(in the rows, 128 means zero)
which system made each run
fum, run 1 (10 x 18)
[[145 162 137 169  89  95 145  67 147 147  80 140 123 194 178 160 132 147]
 [ 98 165 179 129 168 156 125 156 128 120 182  56 127 145 139 170 163 155]
 [190 142  83  86 121 128 101 109  62 167 157 122 141 122  85 144  95 139]
 [121  56 112 189 107 154 113 143 110 170 127 136 125 142 199  87 124 122]
 [108 106 124  80 165  92 201 109 143 110 110  93 139 192 138 137 156 121]
 [166 147 131 155 123 117  71 128 147 106 135 102 125 121  91 203 130  66]
 [109 150 131 100 132 215 110 141 124 183 127 169 107 133 135 112  83 111]
 [143 107  93  92  99  89 143 129 152 111 155 154 118 144 202 120 141 182]
 [ 98  81 157 115 152 110 125 146 126  80 148  53 159  82 106 133 159  96]
 [161 135 135 122 125 120 101  83 125 161  72 161 135 123  74 120  67  85]]
geboz, run 2 (10 x 18)
[[163 109 114  90 150 115 172 114 139 169 125 102 119 167 185 181 158  81]
 [138  85 131 112 111 121  61 165 142 108 189 111 116 165 128 173  99 103]
 [154 116  75  79 139 177 101 108 127 175 130 145 124 132 159  90  93 107]
 [119  84 142 111  82  92 158 148 152 128 129 175 110 140 196 147 124 139]
 [121 102 126  70 160 100  96 126 170  80 150  82 149 114 131 106 131 123]
 [168 150 143 119 120 135  92 143 157 161 113 179 103  64 119 144 103  94]
 [101 110 142 143 144 129 135 164 156 132 134 162 107 161 147  59 114 181]
 [158 126  82 103 157  95 173 138 142  98 132 117 126  96 126 127 186 119]
 [113 114 146 148 102 133  92 170 123  95 138 155 124  95  58 141 101  97]
 [117 159 104 129 139 154 129  91 138 143  81 165 128 155 121  57 105 140]]
deko, run 3 (10 x 18)
[[145 124 115  94 164  92 170  92 123 147  98 136 127 226  76 117  91 137]
 [133 135 100 158  99 151 105 131 155 112 152 105 112 150 211 181 180  96]
 [101 133 150  26 153 153 154 145 105 140 161 128 127 135  89 148  88 131]
 [178 121  84 144  83 107  63  81 132 141 127 129 140 146 181 104 107 157]
 [ 86  67 185 100 146 133 169 164 140 146 124 110 128  90 173 130 145  93]
 [184 138 116 111 159  50  88 111 156 104 137 114 133 162  75 124 106 156]
 [141 121 120 171 140 195  90 170 140 164 137 136 103  88 169 135 145  73]
 [130 122 125  87 143  90 189 157 116 136 126 196 108 161  88 109 103 173]
 [134 119  62 158  97 138  88 128 144  66 146 108 135 126 161 110 167 118]
 [ 92 134 166  74 131 153 152 127 128 131 103 152 135  87  83 149  98  80]]
difis, run 4 (10 x 18)
[[187 144 108 134 154  86 134 153 137 118 155 108 114 117 115 171 169 131]
 [122 114 106 136 150 178 127 158  81 144 133 138 121 110  69 112 119  90]
 [131 117  70 127  89 128 144 106 126 124 103 178 118 186 147 121 116 119]
 [ 75 119 140 116 107 136 130 140 142  61 155  92 138 135 158 160 166 124]
 [133 167 152  64 139 138  84  92 138 132 131 110 148 100  95 144  88 111]
 [147 119 149 183  90 140  79 121 127 180 120 151 125 106 179 104 100 146]
 [120  92 155 106 159  81 182 149 136 137 137 116 129 152 157  94 141 186]
 [186 132 120 137 167  81 121 138 141 115 134  95 129  97  74 160 159  98]
 [120 121 116 168 143 190 128 158 105 172 106 172 107 122  85 103 108  77]
 [118 127  72 123  98 124 160 126 143  96 121 182 104 202 153 118 132 158]]
zorub, run 5 (10 x 18)
[[ 94 178 181 196 131 167 160 149 141 159 110 146  94 184 156 145 144 158]
 [144 159  91  76 167 100 157 143 108  83 188  85 131 137 104 146 177 194]
 [169 121  86 174  86 154  91 124  56 153 126 133 144  78  92 149 121  93]
 [ 54  89 148 131 113 152 175 106  98 139  84 145 145 192 131  81  98 135]
 [139 156 114 132 126  91 127  87 181  92 122  82 129 182 190 175 175 129]
 [131 149 166  92 145 167  75 154 103 140 186  78 136  84  96 193 116 103]
 [163 118 107 112 117 134 115 107  93 199 120 180 127 142 130  58  60 180]
 [109  77 141 191 123 111 189 157 141 138 118 121 117 144 220 130 188 137]
 [146 100 128  72 172  69 129 134 140  73 156  63 150 126  64 170 145  87]
 [163 152  96 152 127 187  57 112 127 183 100 167 112 128  89 113  72  70]]
namet, run 6 (10 x 18)
[[156 111  88  87 160  91 123 126 194  96 130 119 123 104 170 103 163 113]
 [123 116 173 117 113 131  76 172 154 108 148 148 119  67  89 159  94  87]
 [129 122 125 129 146 138 112 123 149 163  96 179 116 150 125  36  77 150]
 [136 120 134 162 113  90 171 152 156 109 109 148 122  67 169 126 186 135]
 [102 128 140  89 153 112 112 148 137  64 147 113 142 112  37 113 114 122]
 [161 161 104 177 106 151  77  90 136 160  76 165 122 114 108 100  96 102]
 [ 72 137 163 153 113 141 206 164 121 125 109 160 116 129 156 115 156 167]
 [147 155  84  82 149  84 123 104 143  58 150  86 149 122 100 122 157 157]
 [131 150 156 155  92 164  75 112  90 147 120 131 140  79  86 166  93  90]
 [100 129 148 144 138 134 176 106 112 170  89 157 122 200 145  80 102 180]]
deko, run 7 (10 x 18)
[[135 101 181 152 139  94 155 169  99 146 145 117 123 132  95 181 130 131]
 [161 134  68 153 169 145 115 125 105 143 141 102 124 178  96  94 137 126]
 [134 122 106 132  97 148 175 146 114 147 114 168 108 128 146 184 143  79]
 [ 88 119 110  93 121 133 130 128 125  91 150 128 130 211 119 115 107 148]
 [133 159  99  86 105 152 111  86 147 123 117 109 141  95 181 154 147 101]
 [102 110 201  96 109 114 110 132 126 144 146 132 134 125 132 144  73 152]
 [163 125 119 132 164 110 103 100 148 152 131  87 142 125 168  76 139 163]
 [153  94 163 143 135  99 136 179 127 140 140 129 118  73 120 174 144 103]
 [147 111  98 149 175 120 103 152 123 129 138 134 115 177  68  78 105 134]
 [145 138  76 146 115 150 160 140 144 137  99 174 101 115 158 144 164  84]]
fum, run 8 (10 x 18)
[[107 146 152 115 102 171  87 125 120 120 149  93 143 101 140 183 132  93]
 [133 126 135  79 107 139  92  98 120 157 138 136 141 144 148 106  70 155]
 [150  90 142 134 135  96 118 125 150 145 139  95 137 111 202 109 145 147]
 [143  92 163 106 180  93 145 146 127 144 131  99 133 126  84 140 122 107]
 [181 130  94 161 149 129  96 139 152 155 111 162 106 138  96 115 112  87]
 [103 126 116 122 130 166 175 179 143 139 130 178  90 139 160 128 152 113]
 [117 130  88  87 113 108 129 139 140  52 155 136 128 143 102 140 143 136]
 [100 137 127 131  91 166  92 108 123  97 114 121 152  66 120 128 126  90]
 [102 142 174 111  99 122 126  90 144 147  97 155 140 139 156 105  82 163]
 [148 145 157 134 155  86 117 118 165 123 144  84 137 114 168 120 154 177]]
dibo, run 9 (10 x 18)
[[156 146 116 150  79 120  67  64 117 156 122 125 141 194 166 128  81 169]
 [ 67 100 173 142 147 163 170 134 105 150 130  59 147 121 187 141 180 114]
 [182 125 170  99 155  48 100 109 144 146 136  98 133 164  85 171  91 142]
 [158 124  97 185 155 192  74 154 116 174 145 108 113 103 151 104 145  92]
 [146  96 124  79 150 109 215 157 103 175 123 172 104 160 116 144 117 137]
 [148  96  58 147 110 106  80 132 147  65 154 111 127 163 138 125 153 113]
 [102 132 124  60 123 180 148 126 110 132 121 132 140  71 112 154 124  63]
 [123 123 143 114  87 119  88 108 162 136 125 176 115 188 170 113  69 159]
 [ 88 114 142 116 154 143 148 140 150 101 141  72 142  91 198 105 191 137]
 [167 126 188 100 129  59 101 128 137 139 128 134 135  83  76 161  86 131]]
dibo, run 10 (10 x 18)
[[138 130 139 120 116  80 132 145 132 109 145 155 120 146 102 134 110 169]
 [129 138  91 150 129 150 107 119 114 111 128 104 147  92 122  98 155 124]
 [121 130 161 121 108 123 165 123 112 151  94 164 120 126 111 148 104 120]
 [116 132 119 156 136 127 106 118 148 100 133 105 127 182 138 103 135 149]
 [130 160 141 102 136 139 156 129 118 129 128 108 136  86 125 167 160 116]
 [139 122 141 141 105 117  91 132 113 142 142 145 127 150 107 120  78 155]
 [122 123 108 143 145 144 159 116 113 142 114 105 141 124 162 100 162 129]
 [136 117 162 122 114  87 141 140 133 114 128 134 127 140  98 177 121 118]
 [136 145  97 134 147 160  80 120 135 124 140 111 131 141 110 102 124 120]
 [131 137 137 111 117 143 172 135 119 165 121 158 114 116 155 152 134 125]]
namet, run 11 (10 x 18)
[[110  42 168 130 114 114 130 135 114 180 126 147 134 175 174  88  69 144]
 [148  86 128 126 174  91 149 130 178 127 118  79 129 114 195 118 187 100]
 [145 123 164 103 160 112  90 188 161 107 159 124 100 112  64 186 111  75]
 [157 125  82 145 141 171  79 148 135 180 127 192  94 153 121  59  79 127]
 [116  94 104 139  95 117 205 168 133 123 114 186 113  85 192 115 179 135]
 [ 92 101 118  71 132  84 111 129 156  25 149  98 154 121  88 123 130 121]
 [141 165 145 144 109 168  53  79 155 152  81 143 138  90 114 121  79  72]
 [ 89 151 197 157 127 132 181 149 148 166 101 183 105 147 166 103 117 193]
 [162 144  97 112 167  73 139 136 146  81 160  80 140  89 129  97 192 192]
 [153 122 143 140 113 127  87 136  76 128 131 126 146  64  26 163  93  78]]
zorub, run 12 (10 x 18)
[[107 165 150 161 163 145 160 153 134 129 113 133 113 136  96 121 146 132]
 [152 164  90 126 137 116 151 135 116 104 135 141 117 147  79 135 143 151]
 [116 139  94 153 102 169 129 135  90 111 136 131 133 119 114 131 145 118]
 [ 94 130 122 108  91 128 153  90 109 108 108 129 148 143 124 131 114 139]
 [115 142 145 147 101 126  98  93 137 113 124  94 147 140 164 144 135 138]
 [123 152 169 104 143 133 120 114 120 152 137  92 145 114 131 151 118 147]
 [166 129 134 148 138 108 111 127 110 172 134 127 128 136 131 114 108 163]
 [129 105 125 152 157 135 164 155 105 155 130 114 122 132 137 118 157 130]
 [152 105  97 120 143 101 146 134 123 117 131 126 126 159  94 147 134 103]
 [125 129  95 135 126 169 106 128 127 125 126 135 120 150 121 128 125  87]]
geboz, run 13 (10 x 18)
[[ 94 174 122 112 137 132 122 121 167  70 118 132 122 173 103 103 129 149]
 [133 192 107 116 114 163 132 126 129 111 139 135 124  76 136 148 158 138]
 [104 129 170 133 104 123 127 138  90 125 143 136 143 107 105 108 103 189]
 [145 126 131 155 137  99 143  91 119 140  88 102 154 101 136  93 145 142]
 [119 123 183 169 142 113 147 152 133 131 115 114 123 130 105 171 143 101]
 [152 156 111 145 164 139 101 125 129 132 138 112 120 178  84 117 120 134]
 [133 136  86 148 111 169 155 142  96 151 134 151 116 138 149 146 153 117]
 [ 97 100 118  99 106 115 145 124  92  95 148 119 145 166 117 133 118 148]
 [135 136 114 115 102 129 105  74 135 118 101 105 155 107 142 138 128  97]
 [ 98 140 191 122 119 141 121 125 143 149 121 132 121 136 150 154 100 131]]
difis, run 14 (10 x 18)
[[143 133 146 160 152 144  69 101 176 159  91 124 123 143 131 108 100  77]
 [120 144 148 130 136 152 149 173 165 158 142 172  83 143 183 127 136 158]
 [156 132  91  86 149  92 124 158 117  93 187 116 132 122  93 123 143 180]
 [151 103  91 134 114 143 129 123  88 140 109 131 147  58 106 122 136  71]
 [ 91  88 144 154  96 120 144 122 137 126  86 175 126 180 125 111  90 110]
 [106 162 124 119 144 122 125 121 190  73 128 101 120 154 163 133 172 137]
 [134 177 164  91 134 152 108 149 125 137 155 127 120  64 102 167 122 128]
 [155 117 104 150 108 133  87 111  95 165 125 157 137 121 125  66  79 165]
 [114  85 132 144 121  88 194 127 128 125 105 122 136 132 185 116 170 150]
 [132 130 163 116 168  90 125 138 143  93 130  85 132 140  56 171 135 100]]

runs to name
run 15 (2 x 18)
[[131 138 151  78 129 121 135 153 138 155 157 161 108 109 149 126 108 182]
 [157  91 118 159 123  92 112 154 126 123 145 129 129  84 144  96 146 160]]
	zorub
run 16 (2 x 18)
[[ 61 141 183 164 139 180 172 140  90 155 106 112 143  96 119  97 139 150]
 [171 170 126 130 125  74 144  73 134 137 101 136 132 188 100 148 114 174]]
	difis
run 17 (2 x 18)
[[174  85 127 136 136 103 164 168  95 159 153  97 123  96 154 179 170 112]
 [126  68 113 112 151 124 107 157 112 114 155 106 127 184  77 129 107  95]]
	namet
run 18 (2 x 18)
[[147 109  84 102 119 114 204  93 125 141  47 175 136 103 111 133 143  54]
 [ 70 127 166 163  91 116  94 138 177  60 132 137 114 217 127 158 106 126]]
	deko
run 19 (2 x 18)
[[158  98 112 118 135  88 101 126 149 102 119 125 143  84 108  98 124 108]
 [116 132 163 154 134 147 130 133 157 146  82 161 117 111 115 120 112  84]]
	zorub
run 20 (2 x 18)
[[120  93  55 106 123 184 134  92  68 153 124 100 162 126 157  92 138  95]
 [109 101 167 108  62  86 158  97 126 123  97 155 138 159 148 200  99 105]]
	geboz
run 21 (2 x 18)
[[134 139 110  91 160 127 163 143 124 128 131 148 111 180  72 140 111 123]
 [152 132  77 173  97 156  88 131 126 122 142 138 118 139 165 124 148 127]]
	namet
run 22 (2 x 18)
[[112 116 130 168 159 169 142 128 121 152 101  99 130 135 129 109 151  87]
 [151 156 129 125 124  98 167 127 126 129 117 151 113 164 100 175 135 134]]
	deko
run 23 (2 x 18)
[[146 110 157 119 154 119 141 136  99 174 117 132 136  97  86 116 100 119]
 [159 104 101 190 124 108 127 125 135 144 104 152 115 171 134 103 127 123]]
	difis
run 24 (2 x 18)
[[151 124 124 107 164 124 113 120 171 140 131  90 123 144 167 140 146  93]
 [153 125 130 105 132 137 104 172 139 149 163 154  98 130 124 167 106 115]]
	geboz
run 25 (2 x 18)
[[178 132  74 141 131 101 115 175 142 115 178 173  77 219 114 142 124 178]
 [104 114  58 118 138 199 153 170  91  94 163  93 134  80 144 127 204  80]]
	fum
run 26 (2 x 18)
[[ 95 188 129 105 120 180 153 133 101 119 142 127 133 104 115 146 144 151]
 [132 145 138 146  85 100 122 100  88 124 135 124 151 114 117 123 113 195]]
	geboz
run 27 (2 x 18)
[[156 141 101  84 110 125 141 112 108 148 127 165 127 127 118 140 105 135]
 [104  89 122 165 100 126 110 134 111 107 136 108 142 129 148 118 138 133]]
	difis
run 28 (2 x 18)
[[108 117 124 115 144 132 201 198  80 113 183 113 125  97 127 126 186 187]
 [187 109  81 126  84  53 103  85  88 102 124 129 166 113  61 127 102 138]]
	dibo
run 29 (2 x 18)
[[107 148 147  86 153 125 178 153 147 119 123 155 114 118 108 111 133 153]
 [148 150 103 147 102 117  81 124 132  92 147 128 133 105 120 116 134 158]]
	deko
run 30 (2 x 18)
[[135  92 154  77 134  84 158 114 128 160 145 104 144 130 211 109 127 195]
 [166  68 139 114 150  67  87 145 130 103 169  60 153  81 120 143 143 117]]
	deko
run 31 (2 x 18)
[[135 126 151  88 113  63 119 109 174  89 126 131 137 114 137 121 112 164]
 [119 136 157 164 128 144  79 136 146 121 119 115 140  54 130  97 129 115]]
	dibo
run 32 (2 x 18)
[[125 140 107 115 100 105 159 123  84  91 132 130 139 158  57 172 127 133]
 [109 144  92 166 102 182  94  89 100 127 116  99 148 168 139 114 131 114]]
	namet
run 33 (2 x 18)
[[138 184 186 154 184 119 167 162 118 170 131 140 100 194  54 147 109 175]
 [170 137  37 199 141 145 118 141  89 120 155  89 120 152 140 110 196 148]]
	geboz
run 34 (2 x 18)
[[113  82  64 111 122 151 135 147 148 103 127 149 117 129 160 109 148  74]
 [ 94 111 137  78 102 122 118 148 163  77 142 157 118 130 119 157 105  99]]
	difis
run 35 (2 x 18)
[[185 137   7  86 128 118 113 144 137  70 170 152 104 166 108 137 158 133]
 [ 67  76 122 133  72 192 133 165 101 102 130 138 138  65 146 147 148  53]]
	fum
run 36 (2 x 18)
[[140 108  90 145 132 208 102 164  58 179 166 119 123 118 119 141 121  94]
 [127  82  96 113  90 102 170 104  86 154 111 165 134 210 138 111  91 151]]
	geboz
run 37 (2 x 18)
[[109 181 144 101 113  64 165  55 154  78  87 113 149 173 121 144 137 171]
 [114 182 177 159 125 161  73 126 141 103 146  59 144  57 148 171 165 116]]
	geboz
run 38 (2 x 18)
[[ 92 100 167 138 153 171 188 182  55 188 144 148 109 168  89 113 106 155]
 [186 124  47 140 130  66 146  83 127 102 122 101 134 201 146 134 168 153]]
	dibo
run 39 (2 x 18)
[[159 150 110  78 174 108 115 142 169 108 151 124 117 137 113 115 133 147]
 [154 135 112 149 115 151 114 165 114 147 139 171 106  73 120 141 127 107]]
	zorub
